rotation steps, each row followed by its count of steps
The counts run from 0 to 468.
[ 1.38 -0.36 -1.98  2.37 -1.64  0.88 -0.43 -0.98 -1.18  0.43 -1.19 -1.27
  0.92 -1.02 -0.36 -1.31 -1.01 -0.77  1.17 -0.19 -1.73  0.99  1.54 -1.14
 -1.36 -0.85 -2.45  2.56 -0.67  1.11  1.20 -0.71 -0.09 -0.07  0.74 -1.92
 -0.09  1.41  0.83 -2.24 -0.30 -3.27 -0.26 -0.65  0.21 -0.17  2.20 -1.42
 -1.41  3.06 -1.40 -2.04 -1.83  2.50 -1.14  1.31  0.66] => 111
[ 0.46 -0.86 -0.43 -0.75 -2.36 -0.50 -1.53  0.51 -0.09  1.30  1.08 -0.43
  2.76 -1.47 -0.79  0.86 -2.37 -0.12  0.11 -0.45 -0.89  0.46  1.41 -1.29
 -2.05 -0.07  0.22  0.27  1.58 -3.46 -0.56 -0.78  0.38 -1.09 -0.45 -1.09
 -0.84  1.73  0.89 -1.33  0.66 -3.20  2.94 -0.23  4.31 -1.02 -1.08  0.58
 -1.69  0.66  0.80 -0.50 -0.59  0.10 -0.35 -0.41  0.26] => 433
[ 0.60  1.60 -1.64  0.00 -0.85 -0.74 -0.50  0.47 -1.96 -2.71 -1.62 -0.71
 -0.14  1.47  1.62  0.21 -0.22  1.34 -0.02 -0.80  1.35 -0.85  0.55  3.32
 -3.01 -1.62  0.85  0.18  0.57 -0.28  0.49 -0.34 -1.63  0.46 -0.29 -1.76
 -2.76  1.38  0.09  2.10 -0.25 -2.93  1.89 -1.82  0.97 -1.17  0.11  0.21
  0.03  0.97  1.58 -2.02 -1.48  0.47 -0.18 -1.20  2.56] => 333
[-0.53  0.87  0.55 -1.82 -0.85 -2.17 -0.01 -0.75 -0.75 -0.13 -0.63  0.18
  1.57  0.98  0.07 -2.43  0.23  0.97 -0.53 -1.59  2.17 -0.16  1.98  0.69
 -2.93  2.18 -2.75  1.35 -1.42 -0.10  1.42  1.76 -2.66 -1.13  0.21  0.96
  0.65  1.56  0.34 -0.56 -1.19 -2.78 -0.59  0.77  0.22  0.03 -0.20  1.00
 -0.45  1.66  0.67 -1.32 -2.35  0.70 -2.13 -0.72  3.27] => 52
[ 1.27  1.27 -1.52  2.01  0.04 -1.12  0.45 -0.47 -0.64 -1.87 -0.58 -1.69
 -0.29 -0.81 -0.78 -2.70 -0.87  0.36 -0.06 -0.96  0.57  1.22  1.15  1.57
 -0.36  0.42 -3.94  2.37 -0.04  0.14  1.78 -0.44 -0.26 -0.99  1.39 -2.02
 -0.08  0.21  0.23  0.66  0.82 -0.65 -0.31 -0.75 -0.60 -0.52 -0.52  0.79
  1.48  3.43  2.24 -2.12 -3.56  1.77 -1.94 -1.04  1.04] => 267
[-0.63  0.11 -0.83  0.24 -1.77 -1.47 -0.93 -0.93 -0.33 -2.06 -2.53 -0.42
  0.30  1.65  1.48 -0.73  0.77  0.51 -0.35 -0.61  1.42 -1.50  0.52  1.30
 -2.76 -1.67 -2.23  2.40 -0.54  1.84  1.88  0.54 -1.88 -0.03 -0.42  0.48
  0.08  1.59  0.76 -2.06 -1.04 -1.57 -1.16  0.78 -2.38 -0.54  0.21 -0.74
  0.71  0.61  1.49 -3.04 -2.47  0.70 -1.32 -1.65  2.74] => 72
[-1.10 -1.22 -0.81 -0.29 -1.20 -0.83 -3.29 -2.50 -1.39  0.42 -2.04  1.64
 -0.68  0.47  1.25  0.26 -0.69 -0.63  0.97  0.35  0.20 -0.57 -0.17  1.06
 -1.36 -1.12 -1.32  1.64  0.96  0.23  1.50 -0.04  0.98 -0.96 -1.21  1.05
  0.03 -1.07  2.37 -3.38  1.35 -4.07  2.05 -0.41  0.43  0.39  1.28 -0.21
 -1.13  1.22  0.90 -1.54 -0.18  1.52 -0.22 -2.11  2.21] => 401
[ 0.36  1.34 -0.96  0.49 -0.01 -0.72 -1.13 -2.16  1.17 -0.72  1.19 -0.92
  2.81 -0.97  0.26 -0.82 -1.09 -0.74  1.26 -1.51 -0.67  2.93  0.68 -1.21
 -0.93  0.41 -0.75  1.46 -0.34 -1.55  1.05 -1.16  0.71  0.51  1.23 -2.37
 -1.47  4.54  1.49 -0.49 -2.39 -0.88 -0.47 -0.39  0.20  0.43 -0.25 -0.84
  0.65  2.26  0.42 -2.54 -1.89  1.92 -1.30  0.18 -0.31] => 427
[ 0.34  1.82 -1.04 -0.71 -1.24 -0.49  0.05 -2.96 -1.22  1.34 -1.39  1.11
  0.69  0.30 -0.52 -1.74 -1.84  0.23  1.16 -1.53  0.69  1.09  2.66  0.58
 -2.50  2.27  1.13  1.60  0.67 -0.66  2.11 -0.19 -1.82  0.21  0.60  0.61
  1.98  1.37  0.64  0.27 -0.35 -1.95  2.06 -0.21  1.47 -1.39  0.89  1.21
 -0.37  2.89  0.41 -0.92 -2.73  2.49 -0.68 -0.48  0.47] => 345
[ 1.84  1.97 -0.31 -0.36 -0.60 -0.42  0.42  0.81  0.24 -1.67 -0.76 -0.03
  0.31 -0.51 -1.51 -2.90  0.34  0.62  1.22 -1.52  0.36  0.50  0.34  0.74
 -1.47  0.74 -3.92  0.15 -0.68  0.46  2.16  0.96 -1.42  0.00  0.94 -1.35
  0.21  1.59 -2.05 -0.21 -2.30  0.48  0.11 -0.72 -1.85  0.72 -0.85 -1.09
  0.56  0.69 -0.33 -1.70 -3.56  1.49 -3.22 -1.24  2.19] => 288
[ 0.15  1.55 -1.04 -2.11 -1.69 -1.73 -1.19 -0.11  1.75  0.87 -2.24  2.46
  0.54 -0.58  1.47 -1.95 -1.14 -0.81  1.87  0.63 -1.59  0.73  1.40  0.47
  0.07  0.62 -1.69  0.62  0.40 -0.47  3.58 -0.36 -0.76  0.13 -0.18  0.15
  1.88  1.92  0.23 -2.96 -2.73  0.05  1.34 -1.04  0.46  0.61  0.33  0.20
 -0.37  1.05 -0.89 -2.09 -1.08  1.17 -2.10 -0.29  2.78] => 362
[ 1.00  0.94 -1.84  2.14  0.36 -1.28 -2.68 -1.19  0.77 -2.57  1.36 -0.71
 -0.06 -1.61 -0.30 -0.44 -1.24  0.96 -1.52 -0.63 -0.46  2.13 -0.48 -0.73
 -0.60 -2.99 -0.48  1.05 -0.07 -2.11  0.63 -2.16 -0.41 -0.55 -0.20 -2.59
 -2.00  1.49  2.10  0.49  0.28 -0.36  0.64 -3.16  1.86 -0.70 -1.73  1.81
  0.03  1.36  2.31 -0.98  0.92  1.18 -0.01 -0.64  1.66] => 180
[-0.14  0.38  0.28  0.63 -0.76 -1.27 -1.04 -2.83 -0.76 -0.80  0.51  0.31
  0.13 -0.58 -1.61  0.97  0.62  1.93 -0.51 -3.10  1.17  0.90  1.41 -0.20
 -3.36  0.77  1.10  1.14  0.20 -2.69  0.75 -0.55  0.41  1.07 -0.73  0.94
 -1.95  0.82  1.69 -0.55 -1.08 -3.37  0.99 -0.29  2.03 -0.75  0.15 -1.60
 -0.04  2.66  0.13 -0.03 -3.04  1.84  0.38 -1.52 -0.16] => 172
[ 0.12 -0.26 -0.41  1.07 -1.22 -1.75 -2.16 -0.84  1.62 -2.45 -0.46  0.56
 -0.07  0.52  0.43  2.28  0.27  2.10 -1.89 -0.86  0.53 -0.34 -0.34 -1.13
 -2.38 -3.79  0.36  0.21 -0.23 -0.83  0.67 -1.21 -0.42  0.30 -1.38 -1.02
 -2.28  2.54  2.10 -1.50 -0.60 -1.33  0.51 -1.44  1.17 -1.23 -2.09 -0.32
 -0.46 -1.24  1.02 -0.75 -0.19 -0.12  0.69 -1.87  3.01] => 158
[ 0.84 -0.56 -2.11 -0.44 -0.57  1.28 -1.20  1.79 -0.24 -1.99  0.18  0.15
  2.05  0.02  0.24  0.27 -0.20 -0.09  0.80 -2.10 -1.69 -0.53  0.09 -0.26
 -2.05 -2.70 -2.53 -0.50 -1.01 -0.11  0.84 -0.85 -1.63 -0.41  0.71 -2.48
 -1.81  3.35 -0.44 -0.61 -2.83 -1.89 -1.21 -1.62  1.15  0.12  0.72 -1.23
 -1.97 -0.30 -1.31 -2.07  0.64 -0.08 -1.47  0.31  2.68] => 372
[ 0.89 -1.48 -0.17 -0.62 -1.56 -1.57 -0.96 -0.12  0.11 -0.94 -0.01  0.14
  0.19  0.31  0.83  3.54  0.54  1.26 -0.87 -1.13 -1.29 -1.24 -0.01 -1.28
 -3.16 -3.55 -1.15  0.30  0.69 -0.63  0.84 -1.48  0.60  0.46 -1.35 -0.42
 -1.82  2.42  1.79 -2.87 -1.56 -2.27 -0.32 -0.28  0.87 -0.99 -0.87 -2.31
 -0.65 -0.52  0.08 -0.79 -1.42  0.11  0.28 -1.62  1.67] => 156
[-0.93 -0.81  0.03 -2.76  0.44 -0.99 -2.87 -1.72 -0.77  1.87 -0.13  2.75
  1.24  0.71  1.12  0.30 -0.50 -0.95  1.17 -0.72 -1.15  0.17  0.75 -0.62
 -2.24 -0.73 -2.07  1.32 -0.09 -0.22  1.73 -0.03 -1.04 -0.53 -0.79  1.12
  2.06  0.88  2.00 -3.23 -1.29 -1.97  0.39 -1.06  0.51  0.19  0.15  1.42
 -2.24  1.46 -0.97  0.04  1.02  1.04 -0.65 -1.39  2.76] => 381
[ 1.07 -0.27  0.53 -1.13 -2.74 -1.38 -1.24  0.93  0.58  1.67 -0.82  0.74
  1.79 -0.09 -0.20  0.13 -1.45  0.19  0.57  0.83 -0.31  0.82  1.30 -1.41
 -2.30 -0.87  0.42 -1.16  0.68 -1.92 -0.63  0.11 -1.05  0.08 -1.41 -1.34
 -1.31  1.66  0.94 -1.39 -0.49 -4.34  3.38 -1.34  3.22 -0.33 -0.26  1.06
 -2.00  0.41 -1.45 -0.23  0.27  0.74 -0.02  0.28  2.89] => 120
[ 0.17 -0.70  2.04 -0.75 -0.44 -0.35 -2.33 -2.62 -0.92  0.89  2.20 -0.30
  2.07 -0.03 -1.56  0.01 -0.62 -0.91  0.71 -1.25  2.47  0.66 -0.38 -1.01
 -4.65  0.69 -1.80  1.39  0.03 -1.23  0.23  1.82  0.20  0.33 -0.30  0.45
 -0.27  1.66  0.75 -1.62 -0.54 -1.62  0.95  0.16 -2.05  0.10 -1.59 -1.42
 -0.66  0.85 -0.46  0.09 -2.41  2.19 -0.74 -2.43  0.27] => 465
[ 1.17 -0.56  0.14 -2.27 -0.37 -1.91 -2.88  0.22  0.45 -0.83  1.54  0.77
 -0.36 -1.90 -0.12  0.29 -0.59  0.00 -0.81 -0.74 -1.25  0.16 -0.68  0.05
 -1.28 -2.07 -4.68  0.98  1.04 -2.63  2.19 -0.55 -0.32 -0.45 -1.03  0.86
  0.90  0.08 -0.17 -1.80 -1.25  2.05  0.48 -1.34 -0.34  0.28 -2.45  1.14
 -0.42  0.46  1.87  0.32 -0.50  0.24 -1.64 -2.74  2.02] => 222
[ 0.90  1.51 -1.74  1.70  0.51 -1.24 -0.28  0.00 -0.95 -1.46 -0.89 -1.23
 -0.44 -1.10  0.35 -2.28 -0.85  0.50 -0.01  0.08  0.08  1.01  1.01  1.85
 -0.30  0.28 -3.92  2.89  0.22  0.51  2.60 -0.83  0.24 -0.55  1.41 -1.68
  0.54  0.22 -0.29 -0.24  1.10 -0.20 -0.24 -1.43 -0.77 -0.59 -0.64  0.60
  1.78  3.21  2.05 -1.84 -2.86  1.09 -1.89 -1.16  1.46] => 266
[ 0.24  2.06 -0.65 -0.17  0.82 -0.67 -2.69 -4.33 -0.94 -2.09 -0.89  0.28
 -0.32  0.04 -1.38 -2.27 -0.52  0.64  1.46 -1.53  0.91  2.02 -1.15  1.44
 -1.23  0.37 -1.44  0.80 -0.36 -0.08  1.54 -0.43 -0.35 -1.38  0.89 -1.05
  1.28 -0.49  0.80  1.26  0.02 -0.75  2.15 -1.30 -1.36  1.26 -1.47  2.04
 -0.12  0.97  2.35 -0.86 -0.82  1.70 -1.08 -2.40  1.42] => 9
[-0.53  0.56 -0.55 -0.26 -0.28 -1.70  0.53  2.23 -0.27 -0.70 -2.50 -1.44
  3.17  1.06  1.03 -0.17  0.08  1.15  0.87 -0.97 -0.91 -0.06  1.96 -0.05
 -1.14  0.31 -1.97  0.63 -0.53  0.18  0.48 -1.31  0.69 -0.87  1.24 -3.67
 -0.27  3.14  0.14 -0.83 -1.46 -4.22 -0.24  0.40  2.09 -0.56 -1.13 -0.18
  0.06  0.93 -0.15 -1.99 -2.25 -1.28 -1.13  0.10  1.94] => 37
[ 1.05  0.72 -0.74 -1.80 -1.13 -0.65 -1.89 -0.82  0.94  1.82 -1.75  2.25
  1.42 -0.49  0.12 -1.44 -1.91 -1.10  2.56  0.88 -2.47  1.53  0.97 -1.42
 -0.07 -0.48 -1.21 -0.37  0.65  0.04  1.97 -0.70 -0.68 -0.38  0.50 -1.45
  2.47  1.94  0.68 -1.93 -1.43 -0.70  2.71 -1.62  1.11  0.70  0.04  1.36
 -1.77  0.50 -1.74 -0.98  0.36  1.68 -1.12 -0.22  2.52] => 360
[ 0.55 -0.77 -0.38  3.10 -0.69  0.92 -1.18  1.66  0.04 -0.21  0.05 -0.68
  2.46 -1.02 -1.99  0.76 -2.05  0.08 -0.16 -0.63  0.54  0.79  0.82 -1.27
 -1.95 -0.17 -0.36  0.15  0.03 -1.51  0.20 -0.93  1.12 -0.60  0.37 -3.59
 -2.25  1.96 -0.16 -1.96  1.31 -2.35  2.14 -2.37  3.11 -1.64 -1.73 -1.31
 -0.65  0.09 -0.74 -0.77 -0.37  0.34 -0.19 -0.60  0.70] => 196
[ 0.69  1.58 -1.63  1.70  1.21 -1.50 -1.03  0.27 -0.89 -0.95 -1.05 -1.15
 -0.17 -0.98  0.71 -1.75 -1.31  1.11 -0.08  0.84 -0.12  1.15  1.33  1.46
 -0.05 -0.12 -3.29  3.04  0.29  0.56  3.10 -1.68  0.71 -0.30  1.24 -1.79
  1.55  0.76 -0.69 -1.11  1.31  0.08 -0.05 -2.25 -0.57 -0.95 -1.49  0.51
  1.43  2.97  1.55 -1.35 -2.00  0.91 -1.10 -1.28  1.43] => 265
[-0.12  0.71  0.34 -0.72 -1.12 -1.16  0.02  0.30 -1.70  1.43 -1.89 -0.75
  2.45  1.25  0.64 -0.73 -1.43 -0.23  1.76  0.43  1.04  0.21  2.28  1.29
 -1.80  2.87 -1.34  0.57  1.15 -0.05  1.28  0.35  1.43 -0.50  0.71 -1.15
  0.58  1.70 -0.41 -1.87  0.41 -4.46  2.28  0.79  0.71 -0.10 -0.18 -1.26
  0.57  1.65 -0.39 -2.13 -3.36  0.85 -1.67 -0.92  0.95] => 34
[ 0.15  0.29  0.22  1.14  0.06 -0.19 -1.81 -1.06 -2.03 -0.06  0.79 -0.46
  1.01 -0.14 -0.04  2.33 -0.61  1.63 -0.35 -1.63  1.50  0.48  1.22 -0.07
 -4.17  0.24  1.57  1.17  0.86 -2.23  0.56 -1.21  1.60  1.18 -0.62 -0.77
 -2.04  2.11  0.59 -1.41  0.52 -3.68  1.35 -1.89  2.27 -1.38 -0.72 -2.26
 -0.35  1.75 -0.28  0.37 -1.35  1.58  0.93 -1.31 -0.19] => 174
[ 1.21  0.70 -2.45  0.88 -0.83 -0.64  0.81  0.84 -0.32 -1.07 -0.87 -0.79
  1.69  0.93  1.44  0.29 -1.39  0.65 -0.52 -0.91 -1.26 -0.27  2.55 -0.86
 -1.46 -1.56 -0.80  0.83  0.12  0.67  1.29 -1.76 -1.33 -0.55  1.29 -2.84
 -1.27  4.34  0.74 -0.62 -0.89 -2.45 -1.07 -1.28  2.38 -1.79  0.30  0.02
 -0.45  1.47  0.09 -2.49 -1.72  0.09 -0.91  0.42  2.42] => 351
[ 2.00  1.44 -1.96  0.11 -0.28 -0.01 -2.82 -0.52 -1.18 -0.45 -0.81 -1.11
  1.04 -1.41  0.71 -1.35 -2.48 -0.40  1.74  1.03 -2.37  1.13  0.12  0.83
  0.35 -1.38 -2.56  1.23  1.49  0.38  1.69 -2.33  0.74 -1.03  1.17 -2.59
  2.37  1.04 -0.90 -0.53  0.67 -0.15  2.22 -1.73 -0.37  0.31 -1.49  1.55
 -0.04 -0.02  1.50 -2.06 -0.08  0.75 -1.61 -0.36  1.29] => 26
[ 0.35  0.05  0.60 -2.76  0.42 -1.12 -0.85  3.55 -1.94  0.73 -1.27  0.28
  2.52  1.27  1.90  1.39 -0.33 -0.27  1.21  0.15  0.04 -1.13  0.76  1.45
 -3.24 -0.93 -2.25 -0.63  0.76 -1.05  0.34  0.14 -0.76  0.66 -0.45 -1.88
  0.25  2.27 -1.42 -0.52 -1.60 -1.52  1.48 -1.90  0.63 -1.15 -2.32  0.13
 -0.56 -0.02 -1.31  0.50 -0.72 -0.79 -0.62 -1.95  2.72] => 295
[-0.30  0.37 -1.09  0.07 -0.01 -0.49 -2.37 -2.27 -3.22  0.38 -2.20 -0.43
 -0.14  0.09  1.04 -0.07  0.63  2.23  0.47 -0.23 -0.42 -0.26  1.16  0.54
 -2.59 -1.21 -1.52  2.98 -0.31  1.21  1.07 -1.46  0.16 -0.13 -0.14  0.61
  1.85 -0.10  1.20 -1.80  0.21 -4.95  0.15 -0.84  0.12  0.17  1.43  0.34
 -1.70  2.64 -0.62 -0.55 -0.50  1.15  0.16 -0.05  1.79] => 89
[ 0.77  0.38  1.58 -0.88 -0.77 -1.46 -2.37 -0.34  0.63  0.91  0.57  2.18
 -0.06 -2.05 -1.96 -2.06 -1.29 -0.51  1.24  0.74  1.44  1.87  0.07 -0.06
 -0.98  2.25 -2.22 -0.07  0.61 -2.22  1.89  1.44  0.44 -0.69 -0.91  0.37
 -0.25 -0.84 -0.41 -2.77  0.55 -1.15  3.15 -1.84  0.95  0.93 -1.37 -0.48
 -0.39  1.27  0.06  0.04 -1.23  2.04 -2.06 -2.30  1.99] => 205
[-1.46  0.43  0.31  1.26  1.17 -1.45 -0.87  2.09  1.20 -1.73  0.16  0.12
  2.20 -0.41 -0.36 -0.12  0.83  0.44 -0.63 -1.99  2.17  0.46  0.67  0.46
 -2.12  0.58 -2.16  1.52 -1.73 -1.64  2.17  0.60 -0.01  0.48  0.04 -1.70
 -2.07  3.05 -0.73 -1.90 -1.89 -0.09 -1.44 -1.64  0.52 -1.06 -2.58 -2.11
  1.51  1.44  0.19 -0.67 -1.44 -0.12 -1.49 -1.42  1.54] => 212
[-1.18  0.35  0.60 -0.56 -0.26 -0.38 -0.30  0.05 -1.38  0.18 -0.81 -0.18
  3.36  1.99 -0.05 -1.65 -0.51 -0.22  0.28 -0.97  3.28 -0.50  1.53  0.43
 -4.19  2.14 -1.13  0.95 -1.59  0.60  0.43  2.08 -2.21 -0.50  0.64 -0.71
  0.17  2.48 -0.13 -0.67 -0.09 -3.37 -0.02 -0.21 -0.06 -0.85 -0.95  0.35
 -0.53  1.45 -0.48 -0.81 -1.57  0.58 -1.11 -1.02  2.55] => 54
